Some points, one per row:
(-1.6 0.2 2.9 -0.6 0.7 1.2 -2.1 0.3 2.2 2.6 2.7 -0.7 0.9 -3.0 -0.3
 -3.0)
(3.5 -0.1 -0.5 0.5 -0.1 -0.3 3.4 -0.7 -0.2 -1.4 -2.1 -0.4 0.2 1.1 -0.3
 3.4)
(3.8 1.3 -1.3 1.2 -0.1 -0.6 3.9 -0.4 -0.8 -1.5 -1.2 0.1 0.5 0.1 -0.1
 2.9)
(-1.1 -0.6 0.6 -1.0 -0.1 -0.1 -0.4 -0.1 0.2 1.6 -0.6 -0.7 -0.4 -1.5 0.3
 -1.5)
(-1.4 -0.8 1.1 -0.3 0.3 -0.5 -1.6 -0.2 0.0 2.0 0.8 -0.8 -0.4 -1.7 -0.8
 -1.6)
(-0.2 -0.7 0.7 -0.1 -0.3 -0.5 -1.6 0.2 -0.5 0.6 0.0 -0.6 0.5 -1.6 -0.5
 -1.8)
(0.6 -0.2 -1.5 0.1 -0.6 -0.4 1.1 -1.1 -0.1 -1.4 -0.5 -0.1 0.2 1.5 0.1
 2.0)
(0.6 -0.5 -0.1 0.1 -0.3 -0.3 2.5 -0.8 0.4 -0.9 -1.5 -1.1 -0.1 -1.0 -0.3
 0.8)
(-1.3 -0.7 -0.9 0.0 -0.9 0.3 -0.7 -0.7 -0.2 -1.5 -0.5 1.7 -0.3 2.4 0.1
 0.3)
(-0.2 0.8 2.6 -0.5 -0.5 -0.1 -1.6 1.6 0.5 3.4 1.5 -0.3 -0.8 -2.4 -0.4
 -2.8)
(-0.8 -0.9 -0.8 1.8 -0.2 0.2 3.7 -1.5 -1.1 -2.3 -2.3 1.1 2.9 2.3 0.2
 4.0)
(-1.1 -0.3 -0.2 -0.7 -0.8 -0.7 -0.7 -0.7 -0.1 0.8 -1.7 0.5 -0.2 -1.1 -0.3
 -1.1)
(-0.7 1.0 1.3 -0.3 -0.5 0.2 -2.0 1.1 0.8 2.9 2.4 -0.5 -0.4 -2.3 -0.8
 -2.2)
(-1.0 -0.5 1.8 -0.7 -0.1 0.4 -1.3 1.8 0.0 3.7 1.1 -1.0 0.3 -2.0 -0.3
 -2.5)
(-0.4 0.5 0.6 0.8 2.0 0.0 -0.9 2.2 0.9 -0.3 1.8 -0.2 0.4 -1.5 0.4
 -1.4)
(-1.3 -1.3 -0.2 -0.3 -0.1 0.2 -1.1 -1.1 -0.8 0.0 -0.9 0.7 -0.3 0.2 0.5
 -1.4)
(-0.6 -0.9 -0.1 -0.2 -0.5 -0.2 -1.0 -1.4 0.1 -1.0 0.4 0.0 -0.2 -0.1 -0.5
 -0.8)
(-1.6 0.1 0.3 -0.7 -0.5 0.1 -1.3 -0.4 -0.4 2.1 -0.5 -0.4 -0.5 -0.8 -0.2
 -1.9)
(-1.1 -1.0 -0.5 -0.2 -0.6 0.1 -0.6 -1.3 -0.4 -1.7 -0.9 1.6 0.0 2.6 0.2
 1.3)
(0.0 -0.6 1.1 -0.5 -0.3 -0.1 -1.4 1.4 0.4 3.4 1.4 -0.2 0.2 -1.5 -0.8
 -2.4)
(0.6 -0.2 -0.2 0.5 0.8 0.1 2.1 -0.7 -0.7 -1.6 -1.2 0.0 0.5 1.1 -0.3
 2.4)
(-0.1 0.4 0.3 -0.5 -0.4 0.3 -1.6 -0.3 -0.7 0.2 0.7 0.0 -0.2 -1.4 -0.4
 -0.9)
(3.6 0.0 -0.7 0.6 0.0 -0.2 4.4 -0.4 -0.8 -1.7 -1.5 -0.2 0.4 2.0 0.0
 4.8)
(-0.4 -0.5 -0.7 -0.1 0.3 -0.3 -1.3 -0.8 -0.9 -2.3 0.1 -0.2 -0.6 1.0 -0.1
 0.1)
(-0.8 -0.3 -0.9 1.0 -0.7 -0.5 0.0 -0.1 0.1 -1.6 0.1 -0.2 -0.8 0.5 -0.3
 0.4)
(-0.2 -0.2 -0.5 -1.2 0.2 0.2 -1.0 -0.5 -0.8 0.7 -0.2 -0.7 0.2 -0.9 0.0
 -1.8)
(-0.3 -0.3 1.2 0.4 -0.2 0.0 -0.2 0.0 0.1 0.3 -0.6 -0.5 0.4 -1.3 0.0
 -1.9)
(0.9 0.8 0.3 0.8 1.8 0.1 -0.5 0.7 0.2 -1.0 1.3 -2.1 0.4 -1.9 -1.2
 -2.1)
(-0.9 1.8 -0.1 0.0 0.6 0.8 -0.7 -0.1 0.1 -0.9 -1.1 -0.3 0.0 -1.0 -0.4
 -1.3)
(1.5 0.6 -0.4 0.6 1.3 -1.2 0.1 2.5 1.7 -0.5 1.1 -0.2 -0.7 -2.0 0.2
 -1.2)
(-0.6 0.5 -0.9 0.4 0.7 0.5 -2.1 1.5 0.4 0.2 1.6 -0.3 -1.2 -2.5 0.3
 -1.2)
(-0.9 -0.3 0.0 0.0 -0.9 0.5 0.0 0.0 -1.2 -0.5 -0.4 -0.1 -0.3 -0.9 0.0
 -1.5)
(0.6 1.6 0.4 0.5 0.8 0.4 -0.9 1.1 0.0 -0.4 0.1 -0.5 1.8 -2.1 0.2
 -2.0)
Then 10 other points, each followed by its number:
(-0.9 0.6 0.2 0.0 -0.8 0.3 -1.4 -0.2 0.4 0.3 0.4 -0.6 -1.2 -1.1 0.4
 -1.4) 0
(-1.0 -0.8 -0.9 -0.2 -0.9 -0.3 -1.2 -0.8 -0.5 -1.1 -0.1 1.5 -0.3 2.4 0.0
 0.3) 1
(3.1 0.1 -0.5 1.0 0.6 -0.3 3.7 -0.2 -0.5 -1.7 -1.7 -0.2 0.6 1.8 0.2
 4.5) 2
(-1.3 -0.7 -0.9 0.0 -0.2 0.1 -0.8 -1.2 -0.4 -1.9 -0.9 1.9 0.0 4.8 0.4
 3.0) 3
(0.4 0.3 0.4 0.5 -0.5 0.8 -0.6 1.3 0.4 0.6 1.4 -0.7 -0.6 -2.2 0.2
 -1.6) 4
(-1.7 0.1 -1.3 -0.5 -0.4 0.2 -0.6 -0.9 -0.4 -1.2 -0.8 0.7 -0.3 2.3 -0.1
 0.5) 5
(-0.9 0.1 1.1 -0.5 0.1 0.2 -0.5 0.3 0.1 1.7 2.4 -0.2 0.5 -2.6 -0.9
 -2.6) 6
(2.9 0.4 -1.4 0.9 -0.3 0.3 2.8 -0.4 -0.6 -1.9 -0.9 -0.4 0.6 0.9 0.9
 3.3) 7
(-1.7 -0.4 -1.1 -0.1 -0.8 0.0 -0.2 -1.9 -0.8 -1.6 -0.9 4.0 -0.3 9.4 0.5
 6.8) 8
(-0.7 0.1 1.6 0.0 -0.5 0.4 -0.8 0.9 0.9 2.0 1.9 -0.6 -0.1 -1.5 -0.5
 -2.1) 9
Which of these numbered points is nearest to each point below, ignoring the 3 directions in which the first points spread most? Its number follows each.
(5.1 1.1 0.3 0.3 -0.6 -0.4 1.1 3.9 1.3 1.7 2.4 -0.8 -1.8 -0.6 0.9
 -1.0) > 1
(-1.6 0.7 1.6 -0.6 0.0 0.2 -1.4 2.4 1.0 2.7 1.1 -1.2 -0.2 -2.2 -1.0
 -2.4) > 5
(-1.1 0.3 0.9 -0.5 0.2 0.4 -0.4 -1.2 -0.2 -0.9 -1.5 -0.9 -0.3 -1.5 0.5
 -0.9) > 0
(-0.7 -0.2 -0.9 0.1 -0.6 0.4 -1.6 -1.2 -0.8 -0.2 -0.1 0.2 -0.5 0.6 0.7
 -0.7) > 7
(-1.1 1.2 1.2 0.0 0.4 -0.2 -0.5 2.3 1.7 2.6 1.8 -1.6 -0.7 -2.8 -0.5
 -2.5) > 5
(2.2 -0.2 -1.3 0.6 0.7 -0.3 3.0 -0.7 -0.1 -2.2 -1.1 -0.1 0.4 1.4 0.7
 3.9) > 2
(3.4 0.5 -0.8 0.8 0.3 0.0 3.3 -0.4 -0.5 -2.0 -1.2 -0.2 0.1 2.0 0.2
 4.3) > 2
(-0.2 0.2 0.8 0.1 -0.3 0.4 -1.1 0.3 -0.2 1.8 0.6 -0.1 -0.4 -2.2 -0.7
 -1.9) > 4
(3.3 -0.1 -0.9 0.7 0.0 -0.4 4.5 -0.8 -0.4 -2.0 -1.6 -0.1 0.5 3.2 0.2
 5.7) > 2
(-1.8 -1.1 -1.1 -0.3 -0.2 0.1 -1.0 -1.7 -0.5 -1.8 -1.1 4.1 -0.5 8.8 0.7
 5.5) > 8
(-1.0 0.8 0.8 -0.3 -0.2 0.2 -0.7 0.5 0.4 1.6 0.7 -0.1 0.1 -1.2 -0.4
 -1.8) > 5
(1.8 3.2 0.0 0.6 3.2 -0.7 -0.6 1.8 2.1 0.8 1.4 0.3 -0.5 -1.5 -1.0
 -1.9) > 5
(3.8 0.3 -1.2 1.6 0.8 0.3 5.0 -0.6 -0.7 -2.1 -1.2 -0.4 0.9 1.9 0.3
 5.3) > 2
(0.3 -0.6 -0.7 0.9 0.1 0.3 3.9 -1.1 -0.9 -2.1 -1.7 0.3 1.6 2.4 0.2
 4.2) > 9
(-1.2 -0.7 0.3 -0.6 -0.7 -0.2 -0.9 -0.6 -0.1 -0.5 0.0 -0.2 -0.2 -0.7 -0.6
 -2.4) > 6
(-0.1 -0.1 0.7 -0.7 -0.9 0.3 -0.1 1.5 -0.7 1.9 1.2 -0.8 -0.1 -2.3 -0.2
 -2.3) > 4
(-0.9 -0.2 0.4 0.1 -0.9 -1.2 -0.4 -0.9 -0.8 0.4 0.1 -0.6 -0.6 -0.4 0.7
 -1.1) > 0
Here are 10 other points, each followed by its number:
(-1.3 -0.9 0.0 -0.2 -0.8 -0.2 -0.8 -0.8 -1.0 -0.6 -0.5 -0.3 0.1 0.7 0.5
 -0.4) 0
(-2.2 -0.5 -0.9 -1.1 -0.2 -0.2 -1.4 -1.1 -0.3 0.4 1.6 0.3 -0.5 -1.2 1.0
 -1.8) 1
(3.9 0.7 -0.8 0.4 -0.6 -0.4 3.5 -0.4 -0.1 -1.1 -1.6 -0.5 0.4 1.0 0.1
 3.5) 2
(0.8 0.3 0.6 -1.1 0.1 -0.4 -0.5 0.5 -0.4 -1.2 -0.6 -0.7 -0.5 -1.5 -0.1
 -1.2) 3
(-0.3 0.4 1.4 -0.7 -0.1 0.1 -1.0 3.1 1.9 3.7 3.1 -1.4 0.4 -2.6 -0.5
 -2.8) 4
(-1.0 0.3 1.7 -0.7 -0.3 1.0 -1.8 0.0 -0.5 1.8 0.1 -0.4 0.5 -1.6 -0.4
 -2.1) 5
(-0.8 -0.6 -1.1 0.4 -0.1 0.0 0.1 -1.5 -0.5 -1.7 -1.1 2.5 0.1 6.9 0.7
 5.4) 6
(-0.7 -0.4 0.2 -0.4 -0.1 -1.1 -0.6 0.2 0.6 -0.3 0.4 -0.4 -0.4 -1.1 -0.1
 -1.1) 7
(-0.6 0.1 0.7 -0.9 0.2 0.9 -0.2 0.3 -0.6 0.4 0.8 0.1 0.5 -1.6 -0.6
 -1.6) 8
(-0.1 -0.1 1.0 -0.2 0.6 -0.2 -0.6 0.0 -0.8 -0.3 -1.5 -1.1 0.4 -1.6 0.6
 -1.8) 9
Which of these numbered points is nearest to each point below, ignoring the 3 directions in which the first points spread most? Its number follows each.
(3.5 0.2 -1.3 0.8 0.0 -0.2 4.8 -0.7 -0.3 -1.9 -1.6 0.1 0.0 2.5 0.2
 5.3) > 2
(-1.1 0.0 1.7 0.2 1.1 0.8 -2.9 3.4 2.7 3.8 5.5 -0.2 -0.3 -3.1 0.4
 -3.0) > 4
(2.8 0.4 -0.4 -0.6 -0.4 0.4 2.3 0.5 0.2 -0.9 -2.2 -0.2 0.6 -1.3 0.0
 1.7) > 3
(-0.7 0.0 0.2 0.1 0.1 -0.6 -0.5 -0.3 0.4 -0.5 0.5 -0.3 -0.2 -1.2 0.0
 -2.0) > 7
(0.8 0.7 0.0 0.5 0.0 -0.9 -1.2 3.1 1.4 2.0 2.5 -1.1 -0.3 -1.4 -0.4
 -1.8) > 4
(0.4 0.8 3.2 -0.5 -0.4 0.7 -1.7 4.3 2.5 7.0 2.2 -1.4 -0.3 -3.5 -0.7
 -3.2) > 4
(-1.4 -0.4 0.8 0.4 0.3 -0.4 -0.7 0.8 1.4 0.9 1.2 0.3 0.8 -2.3 -0.4
 -1.3) > 7
(1.2 -0.5 -1.2 -0.5 0.2 -0.1 1.4 -0.9 -0.1 -0.3 -0.5 -0.3 -0.2 -1.2 0.3
 0.3) > 1
(-1.3 -0.7 -1.0 -0.1 -0.5 0.1 -1.2 -1.6 -0.6 -1.3 -0.8 1.9 0.0 3.1 0.4
 0.5) > 2
(-1.1 0.5 2.0 0.5 1.1 -0.9 -1.1 1.6 2.1 0.5 1.9 -1.7 0.5 -1.7 -0.3
 -1.9) > 7
(1.2 1.3 0.0 0.4 1.4 0.0 -0.7 0.6 -0.4 -1.5 -0.3 -0.9 0.9 -1.0 -0.9
 -1.0) > 5
(0.6 -0.4 0.7 -0.5 -0.1 0.2 0.2 0.8 0.3 -0.3 0.1 0.6 0.3 -1.0 -0.1
 -1.2) > 8
(1.0 1.2 0.0 0.2 0.2 0.9 1.5 -1.0 0.2 -0.7 -1.2 -0.6 0.5 -0.5 0.3
 1.7) > 5
(-1.6 -0.5 0.5 -0.9 -0.1 -0.3 -1.3 0.2 -0.2 0.9 0.2 -0.3 -0.7 -1.5 -0.4
 -1.1) > 7
(-1.1 -0.3 0.7 -0.5 -0.7 -0.2 -1.3 0.2 0.4 0.2 0.7 -0.2 -0.1 -1.8 0.1
 -1.5) > 7
(0.6 -0.2 0.1 0.0 -0.7 -0.5 1.5 -0.5 -0.3 -2.1 -1.0 0.3 0.0 -1.7 0.7
 -0.6) > 3
(0.9 0.7 0.2 -0.7 0.8 0.7 0.1 1.0 -0.1 -0.6 -0.7 0.2 -0.7 -1.7 -0.3
 -0.4) > 3
